Each path below is one point turned by a fixed rotation once a step. After each direction that follows a path, write how fast that rotation turns it, in degrees each step (0 if it stays still).
Each turn is a multiple of 5 degrees from 10 to 175, or 0.
Each row of a path follows its step; steps can be skipped.
Path 1:
step 0: 22 -4 18 -1 -2 -13 17 16 14 -15 15 -8 -6 -2 35 5 -24 8 9 9 -4 12 -6 -31 -14 7 -14 24 -17 9 -26
step 1: 1 1 -9 7 17 1 26 3 24 -18 14 2 -2 4 14 -27 23 25 12 -1 12 6 9 28 -8 -11 -36 11 -6 -6 15
step 2: 17 -9 30 7 26 -7 25 21 10 7 17 -7 -10 -8 5 0 -8 -3 -2 7 21 -5 -2 0 29 -18 8 7 33 -23 -13
step 3: 4 20 -12 3 19 -12 12 9 23 4 -18 -15 -12 -3 7 21 15 14 10 13 6 32 -8 -35 -18 -26 -8 14 -7 -13 -3
step 4: 23 -7 29 2 -12 19 39 12 13 -28 -6 2 7 7 3 -8 3 15 11 2 -9 5 -11 14 -13 6 4 37 -11 -16 -2
step 5: -3 3 18 10 32 -22 20 0 26 3 2 -5 6 5 30 -23 16 1 9 -3 -14 -6 13 4 19 -19 -18 -3 -5 3 -34
step 6: 30 -12 5 4 19 1 20 1 18 -16 19 5 -13 0 10 10 13 16 -9 11 18 -3 23 -29 -22 -16 2 -2 27 -15 12
step 7: -3 -1 6 -1 24 -5 25 19 15 -2 0 8 -25 10 14 -8 -10 -8 28 -22 14 29 -32 -5 -8 -11 9 26 -8 -7 2
step 8: 34 4 10 9 9 -12 9 13 7 -10 17 -20 28 -10 10 -12 1 7 21 28 -7 16 2 -3 -1 5 -32 23 -6 -17 -15
step 9: 0 11 17 -5 4 -5 32 9 36 0 0 -6 -27 -3 23 3 8 25 -23 -2 19 -9 16 15 6 -14 -22 17 0 4 1
step 10: -6 -15 11 20 25 11 24 12 6 -7 4 1 2 2 -6 0 20 15 26 12 6 8 -11 -10 9 -42 14 1 21 -28 -2
step 11: 28 14 8 -3 21 -15 30 11 20 -8 -20 -11 -2 -4 17 2 -4 -12 -17 1 -5 21 -18 -28 -16 9 9 12 -6 -18 -22
-11 11 -6 14 1 2 -2 -1 2 3 -2 0 -3 10 6 7 -3 3 12 -5 -2 8 4 0 5 -4 -5 -4 0 7 -5 -> 160
-7 -12 3 9 1 -3 4 -7 -4 2 5 8 3 1 9 -2 4 12 -13 2 3 -4 -1 5 5 -1 -7 -8 1 1 -2 -> 90
4 -3 5 -1 1 -5 2 -2 -5 -1 -4 4 -1 12 -8 5 10 -5 -1 7 11 12 -6 -4 5 8 -2 1 0 10 -2 -> 90
-8 2 -5 6 -8 -2 6 8 0 -2 -2 -6 6 -5 2 -4 5 -9 -4 5 4 4 8 -8 -12 6 -8 -9 1 -5 0 -> 140
15 3 -9 9 0 -7 1 6 6 7 -5 0 3 2 3 -7 4 0 2 -1 0 -5 -3 9 6 12 5 -6 0 -4 1 -> 110
-1 6 1 0 0 -1 0 1 3 1 6 7 -9 -7 0 3 12 -8 1 4 6 -9 9 -1 10 -9 5 -5 11 4 4 -> 95
-2 0 -2 9 6 -5 4 -9 -1 -12 -6 4 5 -10 -5 -6 -7 -12 -1 1 -3 8 0 10 4 -2 0 4 7 0 -1 -> 120
-4 6 -3 0 -4 1 0 8 -2 6 1 -9 -2 -9 -6 5 -4 7 -3 9 10 4 -7 8 10 -2 -9 6 1 -5 4 -> 55
